rotation ticks, each row followed by its count of ticks:
The counts run from 0 to 630.
[ 12,  12, -27,  10,  13, -21,  20,  38,   8,  24, -23,  34,  35,  11, -30,
 -52,  62,  22,  51,  19, -20,  15, -14,  -5,   2, -10,   0,  12,  -7, -29,
 -12,  18] | 400
[  8,  12, -20,  21,   9,  28, -29, -25,  45,   6, -11, -31, -29, -20,  13,
  16, -25,  29,  -1,  62,  38,  -2,  -4,   1, -13,  30,  11,   8,   8,   6,
  10, -39] | 439
[-39,  18, -16, -14,  27,  18,  25, -15,  17,  -4, -16, -59,   1,   1,  18,
  14,  10,  19, -19,  17,  26,   9,  43,  52,  57, -14,   4,  -9,  -6,  33,
 -39,   6] | 104
[ 26,  24, -25, -15, -20,  19,  16,  51,  14, -16, -48,   4,  -8, -18,  -3,
   8,   9,   0,  21,  19,  -1,  40, -30,  37,  24, -10,   3,  -3,  24,  27,
  36, -12] | 75
[ -3,   6, -15,  14,   2, -31, -23, -12,   0,   7,  40, -21, -43,  -4,  24,
  20, -22, -15,   8,  19, -32, -32, -12, -41, -19, -38, -32,  -2,  57, -17,
   8, -20] | 484
[-21, -24,  11,  18,  15, -45,  41,  -1, -56, -17, -15,  -8, -19,  20,   5,
 -23,  48,   9, -23, -21,  11,  24,  31,  21,  -7,   7, -15,   2,  29,  28,
  -6,  24] | 43
[  5,  26,  -5, -21, -17,  32, -10,  17,   2,   9, -45,   6,   5, -40, -30,
 -12, -26,   4,  33,  20, -27,  13, -28, -19,   9, -17,   6,  34, -55,  19,
  23, -25] | 416
[ -9,   6,   8,  17,  36, -11,  46,  30,   8,  10,  22,  12, -10,  25,  13,
   1,  11,  -9, -62, -16, -53,  28, -14,   9, -24,   6,  -6, -30,  41, -16,
   1,   0] | 405
[-19,  33,  26,   0,  13, -37,  37,  39, -18,  24,  18,  27,  37,  15,   7,
 -13,  32, -12,  27,  38, -34,  17, -11,  32, -12, -34,  21,  20,  23,   8,
  14,  -1] | 14
[-11,  -5,  -4,  -3,   9,  -1,  54,  10,   8,   0,  -4,  35,  35,  28, -42,
 -43,  35,  20,  17, -14, -14,  35,  11,  23,  -5, -18,  13,  -9,  -7, -13,
 -13,  46] | 554
[ -2, -18, -13, -22,  -4,   3, -18,  36,  53,  30,   5, -21, -44,  -6,  -3,
  -5,  12,   4, -57, -34, -22,  30, -14, -27, -25,  24, -39,  -3,  -1,   7,
 -22, -29] | 513
[ -9, -11, -11, -35,  15, -28, -10,  20, -48,  48,  -8,  27,  29,  11, -10,
  -1,  18,   4,  33, -22,   6, -32, -14, -20, -33, -33,  10,  -6,   0, -24,
  15, -48] | 92
[-12,  16, -30,  37,   9,  -2, -56,  -3,  43,  -2,  24, -50, -14,  28,   1,
  17, -28,  21, -54,  11,   1,  -3,   6,  19,   0, -17,  -7,   4, -10,   3,
 -57,   8] | 361
[ 54, -24,  16, -34,  28,  -8,  14,  13,   4,  -9, -29,  -9,  -9,  20,  -6,
 -17,  -3,   6,  -4,  -8, -23,  13, -12, -46, -61,  11,  -1, -47,   2,  -2,
  19, -21] | 327
[  3, -29,   5,  20,  37,  -6, -18, -45, -37, -31,  36, -16,   5, -10,   4,
 -16,  17,  21, -36, -10,  13,  -7,  -4, -20, -65,   1,  13, -13,   0,  17,
  27, -30] | 455
[ -9, -33,   5,  37,  23, -22, -17,  -2,  28, -23,  43, -32,   0,   4,  10,
 -32,  40,  10, -35,  13,  -3,   9,  28,  -1, -47, -15, -21,   0,  30,  15,
 -25,  20] | 146
[ 14,  -9,   9,  35,  25, -25,  -1, -13,  -4, -73,  14, -49, -28, -11,  26,
  32, -25,  22, -11,  29,  -1,   1,  10,   3, -22, -32,  -2, -25,  37,   2,
  28, -30] | 331
[  2,  35, -12, -10, -12,   0,  11,  -2,  -1,  12,  -6, -41,   8,  38,   6,
   8,  -2, -32,  -3,  -2,  52, -20,  23,  52,  52, -23,   2,  -6, -25,  25,
 -49,  28] | 598
[-10,  29,  23,  33,  19,   7,  15, -17,  28,  41,  31,  13,  -4,   1, -30,
 -28,  -4, -11,  -8,  -2, -40,  -2, -23,   3, -24,  24,   4,  28, -38, -33,
 -12,   1] | 189
[  2,   8,  -9, -45,  35, -10,  21,   4,   2, -15, -33,  -8, -38,  -2,  19,
  -2, -47,  51,   6,  33,  -6,  18,   0, -47, -26, -18,  15, -20,  -4,  32,
   6, -37] | 202
[-33,  15, -14, -22,  -6, -45,   6,  67, -12,   8,  14,  -7,  18,   6,  44,
 -14,  29, -21,   7,   0, -65,  17, -13,   9,  14, -28, -25,  13,  18,  29,
 -16,  26] | 509
[-27, -29,  18,   9,  36, -33,  45, -12,  -1,  -4,  40,  28,  -4,  -2, -18,
 -47,  15,   8, -32, -47, -40,  12,  11,  -5, -43,  22,  -4,  16, -36, -30,
   5,  -4] | 64
[-11, -10,   6, -18, -25, -15,  31, -17, -16, -19,  18, -21,   1,  10, -27,
  11, -14,  -5,  -2, -34,  66,  -3,  11,  52,  11,   8,  14,  22, -36, -13,
  23, -20] | 367
[ -9,   5,  24, -13,  -6, -57,  53,  58, -10,  -6,  18, -13,   6,   7,  23,
 -24,  47, -10,  18,  18, -23,  45,  -5,   5,  -1, -14, -19,  10,  26,  24,
   5,  -2] | 508
[ -7, -16, -38,  -8,   1, -28,   3, -20, -76, -44,   2,  -2,  16,  17,  14,
  -8,  15,   9,  17, -36,  12, -28,   8,  24,   5,  -3,  23, -15,   8,   5,
  25,  19] | 583
[  4,  10,  11, -40,   0, -33, -13,  37, -20, -15,   9,  16,  53,  46,  15,
 -11, -30,   1,  25,   1, -29, -19, -17,   6, -35, -27,  40,  12,   7,  -4,
  39, -10] | 479
[  8,  50, -19,  18,   0,  14,   5,   5,  15,   7,   0, -53,  28,   4,   3,
   7,   1, -25,  25,  42,  12, -12,  -9,  61,  49, -15,  26,  16, -17,  25,
 -22,  13] | 443
[  3,   1, -17, -39,   1, -12,  -7,   4, -10,  18, -37, -31, -41,  48, -13,
  -5, -45,  17, -21,  -3,  22,  -6,  -4, -15,   8,  25, -24,  -1, -36,  16,
 -31, -15] | 387
[  6,   1,  51,   8,  -9,   5, -10, -37, -40,  22,  31, -31,  37, -26, -43,
  10,  14, -19,   7, -10,  13,   0, -16,  10, -21, -27,  16,   5, -40, -13,
  18, -30] | 241
[-16,   5, -45, -48,  11, -12,  28,  10, -23,  64,  22,  32,  21,  40,  -5,
 -29,  13,  -4,  14, -21, -16, -30, -17,   2, -10,  15,   2,  -3, -18, -16,
  -3,  -4] | 556
[  4,   9, -10, -23,  -2,  18, -43,  40,  20,  -6, -49,  17,   2, -38,   2,
  48, -16,  26, -38,  -7, -56,  36,   2, -13, -15,   6,  25, -35,  42,  -8,
  12, -11] | 436
[ 22,  36,   3,  -2, -14,  -2, -16,  -6,  42,  34,  31, -18,  23,  18,  14,
   4,  11, -23,  31,  14, -15, -27,   1, -19, -11, -15,  19, -10, -19, -63,
 -35,  24] | 422
[ 20,  14,   5,   6, -21,   2,  36,  27, -12, -36, -44, -13,  -7,   8,   3,
   6,   8,  32,   2,  29,  31,  60,  -6,  28,  11,  -5,  11, -19,  38,  35,
  20,  -7] | 74
[ -4,  16,  21,  32, -44,  29, -21, -18,  -8,   0, -26,  -6, -15, -35, -46,
  28,   3, -40, -46, -34,  12,  10,  17,  38,  -8, -18,  16,   1,   9, -11,
   7,  10] | 132
[ -2, -10,  33,   8, -35,  12, -17, -32,  13, -48,  -7,  -7,  15, -44, -16,
  28,   4,  13, -21, -11,  13,  -5,  31,  15, -16,  21,  31,  -2,  24, -46,
  26,  17] | 7
[  5,   0,  -2, -27,   0,  23, -14, -46, -23,  45,   6,  -2,  57, -16, -16,
 -10,   7,  14,  70,  59,  21, -24,   2,  10,  -6,  -1,  21, -10,  10,  -2,
  15, -13] | 10
[-18,  -9,  13,  27,  -6,  26, -10, -16,  32,   3, -13, -16, -33, -40, -29,
  35,   1, -10, -72, -36,  37,  13,  29,  42, -11,   8,  17,  -5,  15, -18,
  18, -28] | 131
[-24, -24, -11,  18,  31, -25,  -7,  17, -32, -25, -23, -22, -19,  47,  -6,
 -15,   9,  12, -42,  -7,  41,   5,  18,  32, -15, -23,  -3,  15,  12,  58,
  -4, -11] | 537
[ -1,  -8, -11, -20, -13,   3, -45, -34, -32, -21,   6,   8,  13,   0,  24,
   7,  -6,  30,   0,  14, -17, -24,  19, -26, -39,   1,  35, -34,  54, -24,
   8,  20] | 222
[-10,  -6,  -5,  12,  -9, -15,  51, -25, -10, -10,  12,  28,  -7, -13,  -2,
 -51,  23,  21,  50,  32,  32,   2,  12,   5, -32,   7,  13,  44,  14,  21,
  38,   0] | 12
[-13,   5, -34,  10,  12,   2,   4, -38,  15, -22,  32, -19,   1,  18,  47,
 -40,  28,   7, -19,   4, -18,  -8,  27,  -2, -31,   6,  23, -33,  32,  22,
 -28,  54] | 532
